Rotation paths and how fast each direction turns (degrees a step)
Each turn is a multiple of 5 degrees from 10 to 175, or 0.
Each row of a path follows its step; steps can be skipped.

step 0: [  1 -17 -10  10   3 -13 -32  -9  -3   3  -8  -5   7   2  14  -3  -1 -22
   6   4   0   6  -5  -6   4  16  -4  -1 -12   0 -22   7  23  13   1  -5
  12 -12  -9   5   3   6   2  15  13 -14]
step 1: [  2   7 -13   2  -6  14 -22  -4  -7  -7   4   1   6   5 -12 -11  27   0
  -2 -11  -5  13  -2  -8 -12  -7   8  -2  25 -12   0   2   5 -17  -1  -7
 -10 -14  -6   3   4  29  -5   8  -7  12]
step 3: [ 20  -5   2  -7   1  -4   0  11  11 -13   6  -3 -25 -25   3  -5  -6   1
  -4  16   5  24 -20  -7  -7 -13 -10 -13  10  19   9   6  -8 -21   5  -7
  -1  -5   6  -1  -2   0   1 -14  -3  -3]
step 4: [ 10   5  -7   9  14 -12  -2   1   3  10   7   5   9  -5  -2 -11 -16 -17
  -5   4 -12  -6  -4  -2  20 -20  -3   2   1  21  -5  -6   0  13  10 -13
  24   9  18  -9  -4   1  -9  28  -8  -7]
step 5: [  3   7 -11  20   6  -1  -7  -3   5  -7  25  11   7   2   7  -3  -9  -4
  14 -17   2  14  -1  -1  11  24  -2 -18 -12   6   4 -18  -3 -18   0  -9
 -11 -14  -9  14   5  10  -2  14   1 -11]
step 6: [  5   0  11  -1  -3  -2 -28  -9  -3  -8  10   9  -6  27   2 -13  16 -19
   3   3   4 -11   6  -5  -8   9 -18   0   3 -13  -6  14  12  -6 -17 -10
  11  11  -4  -1   1  -9 -20  10  -4   6]
step 7: [ -7  15   4   7 -15  28 -11   8 -14 -18  -7   3   0  -4  -3  -1  10  -7
   2   7 -13  13  -2  -2  22 -10 -23   6  10   9  14   1   6  -5  -2   0
 -12 -14  -1   6  15   3  -1 -21   1  13]
step 12: [  1  -5  -4  -7  -2  -5 -26   1   0 -21  -9  -6   2  21 -22  -5  29 -17
   1  -5 -13   8  -1  -8  -3 -13 -11   8   4 -16   4   3  -2   2   7  -4
  -9   2   0  -3   1 -17  20   6   9  -5]
step 13: [  2  14   7 -17   4  26   2   8   6   4 -25   9  -8  -3  -6   9  -4   7
 -13 -10 -15  10   7  10   4 -16  -7  -2  11   1  -4 -12  23   8 -18  -6
 -12 -17  -7   3   4   6   0   3  -7 -13]
step 14: [ -1 -10   4 -21  10 -10 -14  14  28   7 -14   3 -23   6   3  -7  -6   3
  22  -8   2  11   3  -3   2 -15  14 -16 -17  12  10   9  -7  -7  -1   1
   1   4   7 -14  -1   7   9 -11 -10   7]
[-2 -4 -5  6  2 -1 -5  0 -2 -2  0 -6 -5 -2  2 -5 -1  4  5 -2 -1 -2 -2  2
 -1 -3  0 -4  0 -2  5 -1 -5  0  0  0 -7  1  0  0  4  0  2 -3  3 -3]	160
[ 1 -6  0 -4 -1 -2 -1  1  6  0  4  3 -7 -2  4  0  4  1  3  2  6 -2  0  3
  2  7 -2  4  0 -1 -3 -1 -2 -1 -2  1  2 -4 -1 -3  2  0  7  1  1 -2]	125
[ 4 -2 -3  9 -3 -2 -2  4  3  5  0 -1  0 -2 -6  3  0 -4 -6 -3 -4  1 -1  0
  2  0  2  3  2 -2 -4  0  0  1  4 -3 -2 -2  2  2 -1  0  6  3  1 -4]	90
[ 6 -3  3 -3 -3 -5 -2  0 -1  0 -3  0  3 -1  0 -2 -3 -4 -3 -1  1  0  0 -2
 -4  3 -1 -2 -5 -1  4  6 -4 -5 -1  2 -2  2 -9  2 -1 -6  2  0  1 -3]	120
[-3 -2  2  1 -3 -2 -1  2  0 -3  6  1  5  3  9 -2 -2  1 -4  1 -6  7  1 -2
 -1  4 -1  2  0 -6 -1 -1 -1  4 -1 -1 -2  5  0 -3  2  2  0  2  3  0]	65
[-3 -5  1 -2  2  2 -2  2  0  3  0 -1  3 -1  2 -4 -7 -1 -3  3  0 -7  2  2
  4  1 -3 -1 -2 -2  2  0  8  3  5  3 -2 -5  1  2  3 -2  0  1 -4  2]	160

step 1: [  7   7 -12 -10  -4   1  -3  -2   1  10 -15  17  -4  -4 -13  22   5   5
  -8 -11  -5   2  -2  10  -7  27 -11 -11  -4  20   9  -8  -2  10  -9   8
 -12   9   4  -2   1  13  14  -9  -4 -11]
step 2: [ 19   1 -18   2   8   2 -11   7   0  -2   4  18  20   9  -3  13  -6  -8
 -18   3 -26  17   6   5  -8  10 -11 -14   8   2 -10   3  -1  10  16   1
   6   2  -7   1  -4  13   6  -4  -4 -10]
step 5: [  7  22  -4  -3  10  -7   2  -5   8  10   5   3  22   5  -3   1   3  -9
   6   9 -12  -9  -1  -1  -1  16  -4 -10 -12   1   5   7 -18  -5 -25  17
 -11  -2   5  -8  -4  18  17  -7  -3  -9]
step 6: [ 11  10  -8 -10   3 -10   6  -2  -6  -9  -7  11   6  10   6  25  -6  -5
  -3  -9  -9  13   2  15   5  25   1   5 -10   4   5  -6   4  17  -6   4
 -21  -1  -8  -7  -5  28   3   4   2  -2]
step 7: [ 27 -11  -1  -1 -16  -4   0  -2   3   3   8  20  12 -11  -7  14  -2   3
 -12  17 -16   4   2   9  -6  14  -2 -17   2   2  -8  -5   1   6  -8  17
   1   1 -11   5   2  19   1  -5  -4 -17]
step 8: [ 17   6 -10 -14   7  -7 -12   9  10 -13 -14  22  14   3   0   0   2   7
 -25   8   6   4 -12   8 -14  21  -6  -6   7 -10   2   5   0  18  -7   1
  -5   0   5   6   6  -3  10   3 -15  -4]
step 9: [ 28  24 -12  11  14  -3  -7   0   9  12  10   5   5  -1 -12  10   0  -6
 -10   3  -9 -10  -6  -2   0  15   5   1  -3  -2  -4  -6   4  17   3   2
   8  -8  16   8  11   7  21   4   2 -11]
step 11: [ 19   5  -9 -13  -1 -16   0   0  17   2   5  -5   6  16 -14  22  -1   1
  11   3  -8  -6   3   5   5  11   6  -6  -5   3   7 -14  10   4 -11   2
 -26  -4   0  -4  -3  21   2  -1 -17 -11]
step 12: [ 14  -1   4   0  -7  -3  13   3 -11 -24   4  26  22  -2  -9   4   8  -9
   2   7 -17  -3   7   2  -5  17  -1 -11  -1  -8  -1  11   6   5  -8   1
 -15   3  -1   0   0  20  14   1  -5 -16]
step 13: [ 29  19 -18  -7 -10  -7   4  -3   0 -13 -10  12   5  -3  10   6   2   1
 -14  16   3   1 -15  18 -10  11   6  -6 -15  -2  -4  -6  -3   3   2  10
  -8 -15  -5   1   0  -2  15   5  -9 -12]
[-4  3 -2  4  5  0 -1  0 -3  2  0  1 -6  2  3  2 -3  3  3  1  2 -4  2  5
  4  2  2 -4  0 -4  1  4 -2  0 -4 -3  3 -3  4  1 -1  2 -6 -3 -2 -6]	70
[-1  4  5  0 -1  2 -2  0  3 -5  0  4  1  4 -5  0 -2  2  2 -5  0 -2  1  3
  0 -1  1 -7 -2  1  4 -7  0  0  1  1  1  4 -4 -4 -5  2 -3 -3  6 -1]	70
[ 1  5 -2  3  0 -3  9 -7 -2 -1  2 -3  3  3  3  5  0  1 -2  1  2  0  1  1
 -2  2 -2  4  5  0 -3 -3 -3  0  5  1  5 -2 -3 -2 -1  0 -5  3  4  0]	100
[-2  0 -2 -6  2 -1 -3 -2  6  2  3  7 -4 -3 -3  2  2  0 -2  2 -1  4 -1  0
  5  4  1  2  4 -1  6  1  3  1  0  3  6  1  2 -2  5 -3 -4  0  5  2]	45
[-1 -3  0  1  1  2  3  0 -6  3  2  3  0 -1 -4  8  2 -3 -1 -7  3 -4  1 -1
  2 -3  5  1 -1  3 -2 -2  6  6 -1  2  0  3  4  4 -1  0  0  3  1 -1]	140

step 0: [-19  -2  -4   1   1  18  -7 -12  10   0  -1  -9 -13   3  -2 -16   7  10
  17  -4  -6   7 -20   5 -10  -5 -13 -16  -7  20  17   2  -4  15   5  -1
   8  -2   8  19  10  -4  -1 -14  -4   4]
step 4: [ -3  -9   6  -4  -4   4  -6   8   0  19   2   7   0  12  -6  12   6  13
   5 -18   0   4  -9  25   1  -1  19  -9 -14  -5  16  -3 -10   1   1   6
 -11 -12  -3 -15  -4 -14 -10 -10  15  19]
step 5: [  3  -2   5   0 -11  -3  -9   0 -14  10   5  15 -16  -4 -11   4   9  11
   5   6 -13  21  14   3  -9  -8  -3   6  12  -1  10  -3 -13  -3  10  -5
 -25 -12  17  -3  -9  -2   8  10  10  20]
step 7: [-24  -9  -8   7  -1  10  -4  -9  -1  13  -8   3   5  10  -8  -8   3   9
   4 -15  14  12   4  12  -7   0  -6 -11   2   3   9 -20   1  -5  -2  -4
   2 -17   5 -15  10  -7  -6 -29  12   8]
step 8: [ -6  -6  -6   3  -1   7 -12 -17  -9  -6  -9  10 -21 -16   1  -8  -3  17
  23  -4   1  11  15   9 -12  -3  -5  -5 -11  -4   0  -8 -15  -1  -3 -19
  -9  -9  15  12  -4 -12  13  -1   8   1]
step 9: [ -3  -4  -5   5  -6   9  -9 -13   0  -8  10  -1 -12  -7 -14 -17  -1   5
   8   0  22   4  -9  -2 -15   1 -11 -11  -5  21  18  13 -19  25   2  -3
 -10   6   1   6  -1  12  -8   0   0  -2]
step 11: [ 11  -4  -2 -18  -8   7   7 -13  -1  -4  10  -7 -18  -1 -10   5  11   2
  21 -12  -8  -1   4  14  -6 -14  -8  -5 -14 -12  17   3  -4  -5 -13  -5
 -15 -11  14   2   1 -20   3   6   4  15]
step 12: [  7   0  -1   2 -12   8 -16   8 -12  -2  19   6 -18   1  -3  -7   2  -1
  -9 -15   5  10 -16  19  -6 -14  -2  -2   1   8  13   8 -20  10   1   7
 -19   1  -2   6   8   1 -16  18   5  11]
step 13: [-10   6  -3   5  -7  -7 -12   9   5   5   4   0  -4  13 -16   4  17  12
  -8  -5  -6  17  -4  15 -12   4  18 -14  12  -1  27  -1  -6   4  -2  15
   3 -23  -5  -3  -1   5   2  -8  10  13]
step 14: [-15   6  -2   0  -7  12   1  -5 -15  21  -4   3 -10  11 -15  -2  10  12
  16 -10 -14   1  12   1   9 -16  -4  -3   7   5   5   4  -2  -8  -3   4
 -13 -22  16  10 -11 -14   6  -5  10  13]
[ 1  3 -1  1  0 -9 -4  0 -4 -1  0  0 -1 -3  4  0 -2  6  0 -1 -4  5  3  0
  4  0 -6  1  3  2 -1 -1 -1 -1  0  3  4  4 -2  2  5 -4 -5  1  5  0]	155
[ 4  4  0  1  0 -1 -3  1 -2  4  5 -1 -2 -1 -3 -4  0  0  0 -2 -8 -4  1  1
  0  0  4  1 -4 -4  4  4  4  6 -5 -2  0  2 -1 -4  8  0  1  0 -3 -1]	40
[-3 -1 -1  4  0 -5 -2  0 -4 -4 -1 -3  1 -2 -7  2 -3 -1 -2  1  1  3  4 -3
 -2  5  1  2  3  0  2  3 -4  2 -2  3  0 -4 -3  0 -3  6 -2  6 -7  1]	100
[ 0  1  2 -6  3  1 -2  4  2  1 -6 -4  2  1 -3  1 -6  1 -4  1  1  0  2  1
  0  4  4 -6  1  1  4  2  3 -2  2 -1  4 -5 -2  2  4 -2 -6 -7  0  2]	115
